Look-ups in named tables: a row name and a column name give one cell, copied from the table.

lamub
fields: ren, relaz, fav, fava, mos, rudopib, nuzu, zanenad, zeru
tik: [77, 138, 125, 136, 109, 82, 123, 29, 94]
lare: [181, 141, 197, 116, 136, 98, 185, 198, 115]
zikapur: [170, 145, 137, 115, 140, 213, 154, 206, 200]
dalalit: [108, 155, 209, 156, 200, 120, 198, 189, 235]
tazu: [199, 143, 61, 157, 134, 208, 105, 126, 77]
rusavad: [187, 143, 164, 181, 178, 80, 212, 117, 100]
ged: [181, 138, 185, 134, 132, 78, 168, 165, 84]
rifiv: [74, 149, 86, 132, 121, 176, 94, 78, 151]
lem: [77, 147, 138, 171, 169, 116, 151, 68, 174]
buz: [114, 149, 205, 127, 158, 126, 157, 210, 210]
gulo: [60, 136, 191, 101, 97, 34, 163, 65, 130]
kem: [115, 141, 67, 117, 95, 178, 119, 56, 114]

lem, fava: 171
lem, fav: 138
zikapur, fav: 137
lem, rudopib: 116
kem, nuzu: 119
kem, rudopib: 178

pul:
       mipasum  kemisi  vide  nila   laz  vopas   rek  ketes  kuvivop
fudi      -561     595  -560  -566  -567   -583  -285    592      611
tig        402     615  -580   619   603    603   610    622      611
pugo       627     618  -414   593   615    599   575    637      602
bosuf     -554     628  -562   185   610   -563   609    607      607
ravoz     -542     606  -575  -468   606   -572   610    607      597
gup       -574     604  -573  -565  -557   -558   514    635      639
pil       -559     615  -567  -551  -589   -558  -546    635     -297

bosuf, rek: 609
tig, laz: 603
gup, vide: -573
pugo, kemisi: 618
pil, rek: -546
gup, vopas: -558
bosuf, ketes: 607
ravoz, mipasum: -542
ravoz, kuvivop: 597
gup, mipasum: -574
ravoz, ketes: 607
pil, vide: -567

rosag:
        mumopot  mig  vif  vunogim  vitu  resu  nagi  rame  buke
reze        5.1  5.1  5.8      2.0   2.4   4.1   8.8   1.1   4.0
sifel       5.2  3.2  8.0      5.1   4.1   6.1   2.9   6.9   5.3
guf         2.5  5.8  3.4      9.7   6.0   4.9   5.4   7.5   6.4
vibit       4.8  6.3  5.1      5.3   5.3   4.4   6.2   5.3   5.0
puf         4.8  0.9  4.3      5.5   5.5   2.2   4.1   2.5   6.2
sep         5.5  3.9  5.1      4.2   6.4   6.4   5.3   5.4   4.1
gab         4.1  5.4  2.2      4.6   4.8   4.8   5.6   3.0   3.5
tigofu      5.1  4.0  3.9      2.8   5.7   4.7   5.3   5.3   3.7
golun       6.5  4.9  6.7      3.8   2.5   5.3   8.7   1.4   3.1
fon         3.8  6.3  3.2      7.8   3.4   4.9   4.6   4.1   4.5
vuro        5.3  4.5  3.4      1.6   5.8   6.2   2.4   1.6   6.0
ved         5.8  3.6  5.5      4.2   3.4   4.1   4.8   3.0   3.9
fetuga      5.6  3.2  3.6      3.6   3.5   6.0   6.7   4.1   4.2
gofid       3.5  4.3  2.4      3.3   5.1   2.1   3.2   3.7   4.2

tigofu, vitu => 5.7
ved, resu => 4.1
puf, mig => 0.9
vuro, resu => 6.2
sep, mig => 3.9
fon, mig => 6.3
sifel, mig => 3.2
golun, buke => 3.1
sifel, resu => 6.1
fon, vunogim => 7.8
golun, resu => 5.3
guf, vitu => 6.0
gofid, vunogim => 3.3
vibit, resu => 4.4
golun, mumopot => 6.5
ved, mumopot => 5.8

Table rotubos
	detage	kemide	valata	rut	loteva	leg
mit	47	21	55	57	30	45
bese	36	52	45	61	40	19
dimo	34	65	41	43	51	44
boge	73	39	72	14	56	59
bul	13	49	40	45	53	58
gumigal	77	57	41	70	57	61
kal	85	48	67	47	52	58
zeg	43	48	25	84	50	62
zorur	56	24	61	53	37	76

kemide of mit: 21
detage of dimo: 34
valata of gumigal: 41
rut of mit: 57
loteva of kal: 52
kemide of zorur: 24
valata of zorur: 61
valata of kal: 67
valata of dimo: 41
detage of gumigal: 77
detage of bese: 36
kemide of bul: 49
kemide of zeg: 48
rut of kal: 47
kemide of bese: 52
loteva of zeg: 50
kemide of boge: 39
Row with the largest valata: boge

mubus =
|  | sarag | ged |
|---|---|---|
| vikuf | 228 | 115 |
| nemumu | 43 | 41 |
| dige | 124 | 129 |
| pon | 56 | 56 |
| ner | 25 | 20 |
| vilirur | 114 | 122 |
| ferug | 92 | 26 |
| lonimit | 71 | 107 |
| sakezab | 140 | 96 |

lonimit, ged: 107
ferug, ged: 26
nemumu, ged: 41
sakezab, sarag: 140
ferug, sarag: 92
vilirur, sarag: 114
vikuf, ged: 115
sakezab, ged: 96
vikuf, sarag: 228
dige, ged: 129
ner, ged: 20

tege =
	togite	riloku	suma	tas	butu	gobofem	bebilin	vazubi
nuf	-8.090	-8.213	-0.936	0.333	-0.618	-4.758	5.921	-1.407
nofuned	-8.208	-7.641	-1.354	0.424	-0.859	-4.440	6.353	-1.269
lanu	-5.696	-4.351	-0.717	-2.197	-6.933	3.045	5.436	2.466
zin	-7.858	-5.763	-0.159	-2.549	-4.736	-0.194	7.563	-0.977
nokuvan	-3.728	-5.541	-2.451	0.979	-5.783	2.525	1.487	6.394
bagifog	0.988	-6.129	5.912	-6.455	-0.238	-4.187	-0.708	3.084

nuf, togite -> -8.090
nofuned, vazubi -> -1.269
lanu, suma -> -0.717
nuf, butu -> -0.618
nokuvan, gobofem -> 2.525
nuf, tas -> 0.333
bagifog, tas -> -6.455
bagifog, bebilin -> -0.708
Row with the largest togite: bagifog

